In the data rows, 128 means zero.
Here is the table:
137 115 143 144 155 118 168 140 132 101 103 123 173 119 146 108 127 120 133 133 138 162 124 123  51 142  58 112 157  95 132 106 106  93 172  79 118
137 136 139 126 105 112 105 125 134 122 125 148 132 119 130 123 130 123 149 129  92 125 137 128 165 123 143 125 137 138 127 117 143 123 130 151 160
118 103  98 150 167 154 190 112 109 150 153  54 144 121 135 179 122 128  89 141 141  99 110 118  67 113  71 117 116  86 124 177  86 128 133  99  68
135  76 135 142 160  85 160 139 125  79 104 149 153 115 130  93 147 147 154 116 126 171 114 138  91 133 140  99 141 125 123 100 105 117 189 100 111
137 231 148  76  20 205   0 171 154 186 122 181  55 198  98 135  99 100  99 143 116  79 160 101 255 135 226 197 133 182 133 154 219 140   0 240 231
122 109 109 144 162 116 188 135 117 115 125  88 161 110 139 131 121 144 114 126 142 132 116 136  80 123  85 109 115  99 143 137 103 135 158 109  99
121 116 120 123 146 138 151 106 115 142 139 114 144 114 128 141 112 127 120 138 139 140 138 134  87 126 100 117 135 124 116 145 105 139 144 121  83
139  88 127 110 173 125 181  61 108 152 131  85 164 102 137 108 120 133 175 168 152 138 142 150   0 137  54  91 135  98 122 170  84 123 205  50  79
112  70 107 166 204  89 225 139 128  59 115  93 189  87 174 126 148 136 106 101 123 159 105 115  59 117  45  82 162  65 113  72  58  99 199  68  77
144  95 143 155 188 109 200 132 134  99  85 109 198 137 162  97 130 115 136 145 145 181 124 143   7 142  30 101 184  75 134  92  68  82 218  73  94
120 116 109 139 161 147 160 108 122 143 139  75 125 135 141 150 126 125 100 136 147 107 120 123  83 103  89 110 123 110 130 161 100 133 130 110  83
179 120 226 129  67   0  79 129 130  19  50 255 165 137 142   0 187 147 255  70  84 225 128 175 222 165 255  91 179 229 133   0 163 117 178 139 208
121 120 140 127 111 115 107 113 124 114 141 146 114 130 131 118 135 122 148 110 112 135 141 133 174 133 152 132 130 136 121 119 143 121 145 131 163
109 134 114 140 171 131 159 144 124 141 136  82 127 135 139 129 126 120 101 143 164 112 110 118  75 114  83 125 128 101 130 157 109 152 118 111  47
103 170 129 164 218 147 141 196 134  61 144 108 132 157 160 114 104 108  12 135 167 177  93 114 135 129  53 112 199  41 117 126  80 154  83 171   0
111 131 114 133 173 143 158 147 117 149 134  76 130 140 139 160 115 125  90 140 168 114 109 119  68 131  90 115 132 104 124 166 100 136 109 117  55
 93 109 117 136 158 148 162 113 111 124 152  86 117 109 134 146 127 138 102 129 146 108 119 126  82 112 104 126 125 111 126 164 109 131 139 124  91
124 136 120 112 158 138 144 145 117 152 137 107 118 129 145 140 117 134  99 134 149 101 114 117 106 113 104 123 121 114 118 163 119 140 100 136  72
139 138 156 118  58 124  64 122 137  97 130 193  94 126 108 130 163 133 173  74  54 131 151 137 238 139 220 140 110 187 130  58 190 113 130 161 242
141   0 108 167 149  15 255  25 103 132  76  60 240   0 129 168 208 181 255  60  37 148 152 157   0 128  98  86  51 156 118  25  64  17 255   0 242
143 123 136 148 153 121 156 126 130 113 113 108 160 133 140 118 127 129 134 131 131 163 146 129  81 132 102 122 143 104 130 110 103 111 160 106 118
114 125 104 153 146 150 138 133 131 150 154  82 120 128 145 153 111 137 101 124 145 118 126 118 102 128 105 134 122 108 127 149 124 126 116 132 103
140 230 128  47   0 179   0 115 132 220 143 172  21 189  64 144 109 123 121 157 156  36 149 140 253 124 255 205  93 221 138 210 235 169   0 219 197
117 106 120 161 192 114 179 142 139  83 133 103 165 118 170 134 132 108  83 119 139 161 112 116  91 122  69  85 158  77 125 105  83 128 165 107  66
 89 164  97 124 209 183 151 139 117 126 196  51 102 150 147 152  79 114  32 183 207 127  93 116  61 121  30  99 137  50 111 232  76 167  93 126   0
127 123 101 132 161 132 146 116 112 141 162 105 118 126 137 138 106 135 103 163 152 130 137 137  63 135  76 111 134 109 128 163  98 137 138 101  66
134 136 132 144 104 115 120 133 135 111 104 145 128 131 128 122 150 133 142 105 105 124 113 118 173 122 173 146 119 165 124  91 132 112 136 143 165
166 111 196 139  76  14  81 139 131  54  45 255 136 141 139  25 174 140 245  75  84 203 131 139 224 164 242 110 174 222 130   0 154 111 167 134 214
116  86 111 135 149 105 173 103 115 120 114 116 152  91 131 129 141 128 158 119 116 135 129 135  89 128 110 118 106 134 135 109 109 111 199  88 145
113 170 108 145 136 152 116 182 149 118 145 119  89 161 143 144 122 128  48 120 143 100 111 113 227 125 145 144 139 121 125 146 126 158  40 192  86
136 149 134 126 121 129 116 132 139 119 123 143 117 143 130 121 131 134 116 123 127 115 125 135 136 133 147 140 125 140 106 129 127 126 108 142 133
123 110 114 115 151 147 154 111 122 136 119 106 138 121 122 123 113 128 142 148 151 141 140 138  50 137  88 115 129 116 116 153 103 124 153  93  95
165  99 187 139  97  90 107 104 141  69  81 221 179  94 146  97 159 123 203  78  52 204 158 141 163 163 164 114 147 171 133  34 151  65 203 110 255
116  89 125 123 150 109 174 116 137 114 122 119 153 109 137 140 140 144 151 110 126 123 133 127  79 133 106 123 104 133 131 124 103 108 169  91 137
154 172 166 115  78 121  50 139 149 107  94 221 109 148 122  82 140 135 159 102 117 154 154 133 211 135 219 147 141 191 145  80 171 128  95 168 199
 84 186 112 155  92 138  52 209 147  82 142 154  78 185 120 141 128 114  27  87 101  98 101  92 255  98 206 167 137 149 121  86 151 171   7 229 129
174  99 157 137 129  97 166 131 165  79  67 185 209 123 156  79 146 105 186 100  98 209 163 136  73 154  95 102 173  94 130  57 103  60 250  85 192
157 115 180 120  65 105  75 121 130  81 113 237 140  98 129 100 158 130 192  79  41 159 170 141 244 151 216 142 135 181 129  18 181  78 167 157 255
 95 139  94 121 138 148 130 135 121 169 165  75  83 126 112 160 110 133  79 134 172  98 111 108 125 107 124 141 100 135 116 197 131 162  64 147  65
124 239 137  94  94 193  20 154 127 167 155 154  49 202 108 114  98 106  61 160 194  98 119 125 240 132 190 158 147 127 135 195 194 186   0 222 115
109 165  88 129 141 136 128 134 134 139 152  87 105 130 109 138 117 132  74 149 155  98 101 115 110  98 121 132 121 103 120 188 105 145  75 144  51
115 140 101 110 103 139 101 125 122 151 170 116  87 136  99 148 122 141 107 110 123  85 108 123 199 107 158 132  94 152 115 157 142 158  60 152 117
125 125 114 115 197 142 169 107 106 144 151  74 135 123 141 128 104 129 118 175 178 144 120 141  18 125  59  93 134  86 130 186  94 126 159  88  45
133 178 112 126 112 156 107 143 132 155 145 121 105 150 122 159 117 112  81 140 126 110 128 130 167 119 127 146 123 121 133 136 144 145 104 165 137
118 122 121 124  90 137  94 119 123 130 152 149  78 132 119 143 141 134 129 110 100 125 118 134 221 122 191 145 113 171 117 126 166 136 108 170 188
128  86 123 167 145 101 204 121 133  85 131 111 158 101 151 133 124 131 131 108 121 147 121 119  80 136  86  87 134  91 118 101  88 111 185  93 102
126 171 139 115 129 156  94 148 129 136 136 130  95 149 129 122 113 123  84 144 149 111 110 131 163 130 146 153 131 136 136 161 147 138  81 162 101
156 104 183 129  81 104  91 112 141  83  89 210 148 116 119 109 158 119 199  88  41 175 170 133 215 148 177 130 150 171 135  36 164  82 192 144 255
128   0  88 177 183  38 255  66 106  77  98  77 237  21 146 158 178 164 248  56  50 157 137 143   0 131  66  72  86 117 116  44  49  52 255   0 177
105 160 116 122 102 205  73 139 140 179 152 111  87 158 101 168 102 107  78 156 119  87 140 111 186 115 148 172 105 119 132 192 150 152  45 169 138
120 162 137 112 102 148  89 129 129 143 138 144 100 150 108 131 116 137 113 133 145 107 127 125 169 127 154 151 119 135 127 147 154 156  58 169 132
114 142 116 144 135 134 116 152 125 119 138 125 123 135 119 134 126 128  99 125 129 123 118 140 154 119 132 132 135 117 133 111 120 137  86 150 109
138  71 115 130 107 114 165  97 120 142 116 115 148  90 126 125 142 132 182 104 113 122 126 141  76 124 134 125  81 153 120 101 119 107 192  82 162
101 110  67 130 165 171 168 123 121 166 168  45 118 112 128 184 104 143  70 141 141  92 135 109  50 114  73 113 107  84 123 188  91 126 113 103  58
136 115 125 132 139 123 151 127 116 107 116 131 148 132 130 121 137 118 142 127 114 144 134 128 110 131 111 113 144 122 118 112 116 117 156 111 125
117 134 126 125 142 142 145 120 119 146 133 111 128 125 145 123 118 141 119 115 144 121 123 127 107 139 107 112 130 117 129 144 113 142 137 119  94
112 125  96 158 230 134 219 163 127 140 124  29 166 157 144 132 111 122  62 205 218 123  87 109   0 107   0 101 160  45 124 208  43 158 125  75   0
114 132 130 130 154 128 132 128 122 120 140 107 129 128 136 124 129 126 118 140 151 131 129 132 103 119 106 112 128 109 129 144 117 123 134 126 103
150 122 153 146 110  85 125 129 141 114 110 178 142 123 125  95 127 123 153 123 116 161 117 126 145 129 148 114 140 152 130 105 136 125 136 136 142
131  81 125 114  86 103 137 100 122 165 112 107 130  84 101 140 153 146 193 121 110 114 142 131  99 122 163 140  94 164 121 136 139 110 157  97 189
145 135 167 127 121 113 104 128 138 116 123 168 125 130 123  97 143 129 148 115 132 137 128 129 182 138 163 139 121 143 127 106 150 135 128 140 145
146 178 166 102  85 141  32 152 145 124 110 223  99 162 104 103 131 129 151 114 120 142 137 133 234 128 211 166 144 177 138  98 188 140  77 193 194
101 166 106 134 178 170 134 139 110 117 178  82 109 151 140 147 107 131  47 154 166 116  98 117 115 109  79 116 150  77 117 201 111 160  61 163  12
118 170 100 114 122 197 108 154 138 179 160  87  96 137 100 171  90 122  69 148 141  88 124 113 138 116 106 157 110 109 131 180 142 144  68 153 118
141 107 127 122 111 116 146 104 117 138 113 127 140 113 136 129 135 125 168 124 107 148 138 133  93 129 139 125 112 123 136 116 115 115 163  97 158
132 124 160 120  71 111  88 112 132 100 108 201 118 109 115 109 154 127 193  91  61 150 151 133 224 142 193 137 134 183 127  41 177 108 150 133 251
142 192 134 102  83 198  40 143 135 160 144 147  84 178 113 149 115 111  93 148 132  95 142 115 215 122 186 169 125 153 141 160 180 151  39 189 161
113 233 136 105 143 187  20 178 147 135 157 142  74 197 121 118  74 101  31 160 197 103 111 118 228 111 155 154 161 108 128 198 166 188   0 215  62
124 109 127 146 140 110 170 126 135 111 126 121 129 100 141 133 138 132 134 109 104 131 132 129  93 122 116 118 132 125 120 121 109 124 154 109 127
164  53 166 117  47  44 150  80 109 157  49 185 183  78  93  98 175 153 255  88  54 125 181 165  56 154 165 126  77 197 125  49 148  45 255  37 255
149 112 136 138 156 126 162 135 135 105 105 126 167 121 149 108 132 111 134 142 148 162 129 124  57 128  86 109 148  91 149 132  94 110 164  95  92
 97 172 119 157 125 151  85 181 136  97 149 114  81 165 113 143 121 126  29  96 135 103 107  92 255 106 150 140 128 116 128 135 128 174  28 196  94
123 135 120 122 116 126 109 133 118 123 147 143  97 125 124 140 133 141 117 124 118 110 120 136 182 114 157 131 115 147 117 129 131 151  90 160 133
131  70 127 149 171  88 193 100 131 106 119  88 174  83 139 137 147 140 161 119 114 149 129 122  53 129 100  87 114 112 139 100  93  98 212  74 117
122 123 118 129 146 120 142 132 127 140 134 103 124 132 133 137 136 118 113 137 144 128 131 120 118 117  93 124 124 121 123 150 129 131 113 131 106
140 117 136  94  65 112 114  88 118 190 114 130 102 101 100 140 143 146 203 128 123  82 160 159 141 131 191 144  70 192 130 146 174 117 142 111 216
 93  92  73 143 198 164 218 111 123 160 176   9 143 102 136 183 104 150  76 147 151  86 113 118   0  97  27 106  95  63 109 187  65 140 154  68  30
112 108  98 153 211 138 200 139 125 129 130  63 147 136 146 140 114 134  66 176 195 124 112 110   7 117  25 108 139  58 137 179  70 143 135  82  29
131 120 131 120 147 127 156  99 112 139 116 100 154 118 141 125 122 141 149 156 126 129 132 130  73 132  91 112 129 116 124 146 124 119 167  97  96
126 126 105 142 179 125 175 147 108 134 116  80 160 135 156 122 122 124 102 164 179 127 116 115  30 127  47 106 132  92 127 170  85 137 149  92  35
120 138 116 132 140 153 138 142 122 138 128  90 124 134 112 154 107 126  98 127 149  98 113 120 114 124  97 127 121 103 129 156 126 134 108 122  95
127 172 130 132 127 137  97 150 144 134 142 149 107 153 126 122 115 130  87 144 142 117 121 115 176 127 128 128 139 119 132 145 142 150  65 159 104
131  28 109 154 137  68 229  87 117 135 104  90 177  63 121 140 166 156 222  95  87 134 124 136  36 138  94  98  95 139 127  91  84  85 253  23 168
145  68 145 104 135 113 193  55 112 157 105 102 170  90 141 105 121 127 219 162 139 151 161 163   0 156  80  99 110 121 123 151 102  89 252  37 129
 99 210 133 129 151 179  73 195 133 108 154 131 100 195 150 104  93 110   8 159 168 137 103 101 204 124 109 132 193  85 122 170 125 180  20 207  27
129 136  98 160 185 140 184 150 133 146 127  82 143 136 138 153 106 142  87 167 188 115  96 112  33 112  43 109 147  62 132 177  81 140 102 100  25
142 127 111 116 113 136 100 111 114 143 124 132 108 128 116 144 125 140 144 136 123 114 128 137 146 122 145 148 110 162 121 140 150 127 113 124 154
109 121 126 125 120 128 115 121 129 126 137 128 103 133 119 127 142 128 130 131 106 120 115 125 167 117 145 139 121 143 133 130 140 133 101 150 139
130 108 140 131 146 129 154 131 133 112 119 131 144 117 143 132 140 123 141 125 126 154 138 127  90 140 118 121 143 106 119 111 116 107 160 107 131
123 112 105 128 151 135 147 134 130 128 134  91 142 148 139 137 124 123 101 130 155 114 116 131  97 113  99 128 113 105 128 157 101 143 119 122  71
171 106 188 134  87  84 122 126 140  53  58 235 201 100 144  68 160 122 235  93  43 219 182 131 145 180 135  95 166 141 151   0 151  53 255  96 255
121 158 112 113 110 170 107 138 126 166 163  97 108 141 133 164  97 116  84 146 144  92 135 112 160 112 115 147 120 115 128 175 131 151  79 162 118
145 178 220 104  35  83   0 148 144  86  81 255 112 161 102  31 156 129 190  98 107 173 154 138 255 165 255 141 154 228 131  37 211 138  70 195 231
113  75  86 147 196 104 213  98 119 115 145  66 159  97 144 147 133 151 117 120 133 138 108 128  27 116  63 103 130  95 123 157  65 130 178  72  49
131 125 112 147 193 124 193 147 138 139 115  85 169 144 156 119 122 129  98 150 164 143 121 116  10 133  44 104 151  64 135 149  79 114 151  78  33
126 149 147 159  67 109  79 169 143 101 121 177  98 159 128 141 140 126 104  80  98 105 116 113 255 122 223 163 126 169 126  56 163 138  67 184 202
110 146  96 132 187 174 142 118 132 138 166  80 106 145 140 146  99 137  61 158 170 139 117 124  70 112  79 111 160  80 120 178 101 153  96 139  17
127 132 115 128 145 128 113 133 124 136 144 117 113 124 125 138 119 141 113 124 143 115 124 115 135 120 131 133 125 128 127 145 117 135 116 131 113
126  86 124 123 124  99 158 115 115 136 129 108 130 100 137 135 156 143 163 114 121 118 121 136  92 112 122 124 102 139 137 127 118 126 166 107 152
156 154 179 104  57  83  40 149 131  97  86 255 120 154 126  42 144 126 200 111 112 160 147 150 238 159 222 155 142 195 145  65 175 130 106 179 209
144 136 152 115  76 117  97 119 135  87 130 213 126 109 113 122 147 125 169  93  67 157 164 118 212 143 180 140 118 160 125  48 175  78 151 162 243
155 104 166 134 121 110 152 116 144  85  88 187 180 116 145  93 142 121 195  98  97 175 153 143 107 154 112 108 170 108 136  48 125  96 206  97 191
149 114 132 140  90 118 126 105 127 102 115 151 140 117 128 118 152 125 162 111  95 142 138 143 168 133 147 127 142 137 135 100 143 114 159 127 157
128 117 128 136 124 122 127 124 145 132 140 130 139 100 118 128 132 127 150 121 134 135 140 148 135 124 133 128 119 141 131 133 124 122 120 101 147
125 107 122 112 144 133 154 102 127 131 118 111 135 117 129 127 126 143 154 133 123 134 143 132  57 135  89 117 116 127 145 143 114 123 173 107 111
144 105 144 119  65  85 113 123 128 125  77 187 130 117 108 132 168 126 197  98  78 114 154 132 176 152 197 131 116 181 128  58 153  99 166 119 250
107 139  95 136 146 144 139 141 123 152 153  97 108 133 109 145 112 133  90 137 163 102 103 120 113 106 116 136 122 111 120 178 112 156  93 139  70
117 181 136 110 114 155  71 155 137 147 140 130  87 171 125 142 114 122  91 154 176 110 123 123 181 133 165 147 137 126 144 169 155 160  35 183 100
127 118 141 118  89 120  81 114 122 112 131 168 122 138 112 138 136 120 152  99  82 143 148 138 191 123 171 141 129 154 123 100 168 125 125 141 203
185 192 242 105   0  47   0 152 150  62  44 255 116 170 120   5 177 120 242  85 102 187 162 150 255 182 255 137 173 255 141   0 225 124 102 213 255
148 117 154 108  89 106 111 131 128 102 123 175 148 117 130 121 141 117 175 118  81 149 135 132 187 149 166 122 142 154 131  81 137 108 160 124 215
129 152 133 102  97 134  82 124 126 167 142 145 105 134  95 140 125 141 135 133 139 110 142 126 157 123 176 155 109 160 108 144 141 140  88 148 147
 85 180  96 138 207 184 132 152 133 106 200  77  79 155 159 152  89 116   0 161 189 110  94 115 149 100  56 107 161  40 124 197  88 193  34 179   0
106   0 103 169 163  51 255  61  92  86 110  90 218  23 143 138 170 155 239  73  45 160 132 143   0 128  72  77  82 118 116  57  59  34 255   0 176
122 155 102 127 145 138 124 144 137 121 146 114 104 132 133 139 111 113  82 137 138 119 113 103 155 118 139 130 137  96 101 139 119 161  83 163  74
106 143  65 146 204 154 195 146 113 181 166   2 109 143 137 162  87 131  32 193 239  88  93 108   9 100  30 120 125  63 127 248  70 178  66 111   0
102  48 123 178 226  86 255 135 128  48 127  76 211  82 180 126 157 135 110  85 102 180 113 121  31 132  34  78 159  43 113  64  41 102 236  50  50
Each group spreads out from one shared centre, both ways along 2 directions of its own. There are 4 groups. Groups are numbered from 0 in the order they first appear among the rows asked about.
More rows, each followed by its group:
129 156 135 116  98 151  84 136 136 143 140 134  96 144 100 138 110 117 108 128 125 102 126 128 182 133 152 158 123 137 146 141 167 134  84 164 142 0
137 114 125 146 151  78 149 124 109  96 109 134 148 110 141 107 154 135 138 116 133 161 125 137  95 136 144 108 144 143 140 104 111 121 151 118 123 0
111 129  99 126 126 137 126 147 130 144 135 105 125 137 138 130 128 132 112 135 134 118 120 134 130 118 136 133 118 136 130 146 127 135 115 118 103 1
133 128 138 134 125 116 124 128 134  97 113 156 140 124 140 119 133 115 158 119 100 163 144 132 130 133 110 129 148 117 127  90 131 103 168 122 172 1
111 184 122 113  93 180  62 153 148 158 143 144  98 162 110 138 115 109 103 139 125  96 135 113 204 109 160 154 130 150 141 151 172 138  56 183 159 0
171  61 155 106 141  93 174  55 111 168  96 107 174  84 127 112 143 140 243 150 121 173 171 174   0 156  94 113  99 147 132 119 116  75 255  32 174 2
 80 100  62 137 189 178 207 128 121 163 168   1 121 114 132 197  93 133  67 159 149 104 112 101  33 115  22 123 106  68 135 203  95 142 130  97  62 0
176 102 194 138 119  88 145 118 154  56  67 212 219 102 152  86 149 116 200 100  59 225 166 148 100 170 101 104 173 116 142  21 123  59 230  99 224 1
128 101 112 137 131 115 150 113 125 120 116 111 159 105 134 140 144 132 140 121 119 124 114 115 103 123 120 126 113 128 128 137 125 122 156 110 134 3
143   8 116 138 115  59 220  56 102 168 108  88 168  37 115 147 168 153 255  87  67  99 157 160  16 136 128 119  50 187 122  93 112  76 255  25 232 3
148 160 144 116 108 134  96 137 130 139 134 157 110 141 129 113 128 112 125 130 117 117 127 126 187 133 168 152 132 144 140 118 154 135  93 153 147 0
109  97  99 153 175 143 175 131 137 128 158  59 143 108 140 151 120 140 100 132 140 106 112 127  53 112  75 118 118 101 112 165  95 135 140  98  78 0
111  13 104 190 214  74 255 109 119  62 112  82 217  48 163 138 164 142 170  81 106 176 124 126   0 128  37  60 135  77 123  67  57  61 255  28 109 3
 97 158  96 125 142 188 135 123 109 175 170  63 116 121 116 180  98 116  58 162 131  89 123 121 115 101  71 150 105 104 134 198 119 130  92 149  89 0
132 120 130 121 152 129 147 142 127 138 126 107 136 123 132 132 124 114 126 132 151 126 123 127 102 126 100 123 137 120 119 135 119 137 134 111  91 1
135 231 137  78  45 228   4 136 148 190 152 148  74 193 104 176  94  97  64 172 121  65 141 115 255 132 182 204 109 150 147 192 202 157   9 238 178 0
128 135 136 116 102 130 106 122 134 136 140 129 116 119 113 130 120 129 130 122 116 117 120 120 168 111 164 116 111 158 122 126 142 129 120 151 151 1
139 118 131 158 189 115 194 137 139 112 108  80 183 147 163 102 124 106 111 159 170 154 136 120  22 132  42 115 161  59 137 127  66 128 174  76  43 1
131 115 141 138 129 117 118 120 133 114 110 158 119 117 151 104 134 132 152 119  98 135 129 135 148 136 144 120 139 149 132 101 141 106 142 129 166 1
129 125 118 122 125 127 124 120 135 128 132 127 119 129 113 130 123 119 139 127 139 117 118 138 152 122 144 132 114 132 135 125 131 136 108 144 136 1
111 137  96 137 163 141 169 149 127 169 161  57 111 137 127 138 113 136  57 146 185 101  91 104  82 120  91 127 122 102 123 189 101 190  78 145  35 1
124 129 133 120 111 143 130 131 127 118 134 138 120 116 123 116 123 143 143 117 107 123 117 132 165 138 160 126 123 143 131 119 138 126 115 134 146 1
128  86 110 114  83 107 149 104 122 160 126 141 141  99 115 130 133 144 169 114 107  99 141 138 104 113 167 134  82 157 137 112 146 121 174  93 163 3
111 145  94 118 104 141  92 121 113 159 171  86  69 146 106 153 127 137  79 122 146  80 110 115 181 102 171 137  91 143 115 167 146 175  47 167 111 1
129 123 112 141 126 137 122 139 121 115 153 124 117 139 136 137 121 124 112 130 138 126 138 119 134 109 117 136 133 132 127 144 120 130 129 135 108 2
143 111 154 131  88 128  94 125 134  88 130 174 118 128 127 119 153 125 179 105  76 155 142 139 194 139 177 132 127 156 136  70 168 109 156 147 208 1
105 106 101 139 155 152 179 123 130 147 156  65 130 108 135 173 119 120  98 147 145 116 114 105  75 115  67 119 118  82 120 175  88 130 127 106  70 0
111 116 100 138 167 146 163 123 125 153 148  66 129 103 143 146 113 134  70 146 139 114 112 125  67 107  77 111 115  99 119 171  89 133 135 118  82 0
163  68 162 113  73  75 152  63 105 149  62 169 163  66 117  97 163 147 255  91  83 141 149 138  51 149 158 130 106 198 119  67 128  78 229  57 255 2
122 127 108 109 183 139 165 103 109 142 157  77 138 130 133 119 108 140 116 179 164 131 128 136  31 110  58  94 144  73 121 189  99 135 155  87  51 2
114 155  97 121 125 190 108 147 140 168 152  79 110 136 121 166 111 115  68 146 128  95 131 112 120 115 108 160 124 105 120 172 123 148  85 143 119 0
175 153 220 117  41  29  32 132 138  44  51 255 123 163 129  17 172 139 248  80 102 197 151 164 255 172 255 122 173 226 133   0 198 117 145 162 222 0
134 113 129 131 115 118 135 129 136 120 118 130 135 124 125 131 128 127 147 133 115 134 128 122 118 127 138 115 131 134 128 107 126 125 158 110 137 2
128 173 151  91  77 167  49 136 126 151 132 144  97 170 123 141 107 115  98 139 132 106 130 117 197 115 167 163 126 156 147 145 163 151  70 185 168 0
120 164 114 108 125 183  92 124 142 171 141 104 106 166 106 169 113 118  91 156 131  91 121 121 151 120 129 165 117 124 141 166 149 128  62 162 129 0
128 255 150 106 114 198   7 200 152 146 163 153  46 232 139 112  76  98   9 195 200 119 111 126 255 123 159 171 185 112 130 201 170 205   0 233  48 3
 76 171  37 130 181 185 131 161 110 196 207   3  41 159  96 191  94 161   2 183 234  43  55 113 105  62 112 140  75 105 116 255 106 224   0 163   0 1
126 113 100 106 175 131 164  85 113 158 132  83 150 117 116 123 123 136 140 172 173 147 154 136  15 138  57 106 114 105 120 182  93 125 174  73  76 2
142  98 154 127 142 108 155 122 137  98  81 166 183 116 144  96 135 125 159 132 123 169 144 130  92 155 110 111 156 105 141  85 116  89 196  88 149 1
113 170  93 115 135 209 104 123 126 185 172  61  86 149 118 200  95 107  66 164 140  67 123 109 138 104  89 161 105  99 135 201 147 148  68 149 100 0
 89 210 109 152 151 172  76 211 142  86 167 126  72 181 140 143 103 117   0 115 137  87  90  85 255  92 146 152 150  89 139 133 133 189   0 235  60 2
116 186 133 117 141 148 100 162 132 123 152 138 106 162 130 128 124 122  64 135 154 141 106 118 166 124 123 132 152 108 133 133 141 160  62 155  82 3
119 125 106 136 150 152 177 128 139 143 146  72 130 132 123 155 103 123  91 136 137 115 118 103  99 126  85 123 124  94 128 164 105 130 127 108  96 0
133 113 138 141 152 111 167 123 121 114 103 128 163 125 136 112 113 119 144 129 131 150 127 133  92 156 100 114 152 113 126 118 104 114 148 105 117 1
135 164 142 121  95 136  83 145 126 145 134 136 120 137 122 136 119 117 116 134 131 126 129 133 181 138 149 136 127 129 144 138 154 134  81 149 155 0
122 123 126 134 168 132 166 143 125 127 129  92 151 133 137 128 107 119 105 143 150 128 111 126  67 126  88 127 139  96 130 139 107 126 131 111  83 1
145 162 119  82  69 157  47 118 123 189 152 152  78 160  92 132 119 123 142 149 143  70 119 146 188 141 187 176  96 191 132 172 183 163  60 182 169 3
148 191 158 111  41 161  18 135 145 153 124 186  96 162 111 113 127  98 120 133 124 119 142 128 249 144 208 169 134 171 134 122 190 147  52 193 200 0
142 126 168 128  84 120 106 118 134 100 106 182 147 101 127 100 146 117 183  92  72 173 155 147 176 159 163 132 144 154 127  53 143  80 187 133 228 1
129 113 136 102  85 128 105 123 130 116 115 159 121 119 114 134 130 126 134 118  90 125 130 133 194 127 176 144 121 154 115 105 153 125 120 158 176 1
105 142 103 137 220 163 156 125 120 140 180  53 120 130 135 139  80 128  36 188 191 133 104 122  29 116  22  98 151  52 122 228  86 175 115 123   0 2
147 181 131  91  55 157  39 108 112 213 143 142  65 150  85 138 131 117 149 149 143  79 137 139 193 124 191 175  85 185 121 180 191 138  64 171 193 3
142 112 155 132 101 119  91 112 133 109 124 194 117 110 125 124 146 124 169  90  90 128 141 135 206 147 173 144 130 162 127  58 163 108 159 137 213 1
106 140 118 133 148 129 131 134 127 150 145  95 120 134 123 139 114 130  98 147 139 106 112 121 125 111 105 142 112 102 121 157 119 161 104 136  80 1
116 149 119 139 151 133 127 152 129 118 146 101 110 149 137 144 119 136  69 128 143 114 114 119 176 107 130 134 140 101 128 150 128 161  76 163  78 2
167  57 157 110  60  64 134 103 128 149  72 179 148  86 110 119 159 143 248  75  70 118 139 162 107 151 181 146  88 191 139  58 166  80 197  90 255 2
146 247 197  77   0 169   0 166 151 149 108 255  53 205  80  89 124  89 130 129 112 105 158 134 255 158 255 199 137 214 152 105 255 150   0 255 255 0
144 118 137 133 123 127 133 127 132 110 125 140 147 119 138 124 140 127 153 115 111 137 139 124 140 135 132 130 140 127 123  92 138 121 148 127 165 1
129 148 128 120 119 133 102 140 128 140 121 140 121 128 129 140 129 129 113 135 130 130 132 134 156 137 152 132 140 133 120 131 134 143 100 135 153 0
140 122 169 136 115  56  96 133 131  85  90 217 142 133 117  73 148 143 185 100 117 170 131 148 173 142 183 120 140 177 137  57 144 121 140 127 172 0
137 122 134 129 128 129 128 121 128 120 116 138 127 127 128 116 137 125 134 126 109 139 123 134 132 128 131 120 130 126 120 106 130 121 143 121 150 1
132 107 130 122 115 118 135 121 127 126 127 126 120 112 115 134 130 122 148 128 134 115 140 136  95 129 114 122 115 136 131 121 122 107 158 109 137 2
125  89 124 148 162  83 167 116 112 101 120 127 162 106 140 120 147 141 150 112 126 153 122 139  78 142 128 102 125 116 122 103  93 126 179  96 103 0
111  73 106 151 191 114 196 113 126 112 134  83 144 103 134 134 133 137 129 125 129 133 117 126  54 128  74  95 123  98 124 140  90 128 168  82  65 0
122 124  95 117 208 154 175  94 102 160 170  59 144 121 133 104  98 127 111 196 188 149 128 144   0 126  14  83 147  64 127 222  81 157 163  76   1 2
131 153 128 115 113 145  98 125 122 160 130 124 107 135 125 135 124 133 129 147 139 102 126 128 156 125 152 138 115 131 141 141 151 133 110 145 136 3
138 255 154  41  19 237   0 172 141 240 172 190   0 255  66 119  65 100  32 208 199  52 124 126 255 125 254 216 130 191 128 250 252 230   0 255 102 3
128  74 125 152 158  86 200 117 117 107 115  93 166  83 142 147 144 142 152 108  97 154 127 125  59 129  99 109 112 109 112  89 108  95 206  86 132 3
163  82 166 143  13  47  70 141 137 114  53 230 153  97 104 119 192 130 242  31  29 117 153 135 255 153 255 189  91 250 136   0 204  66 171 145 255 2
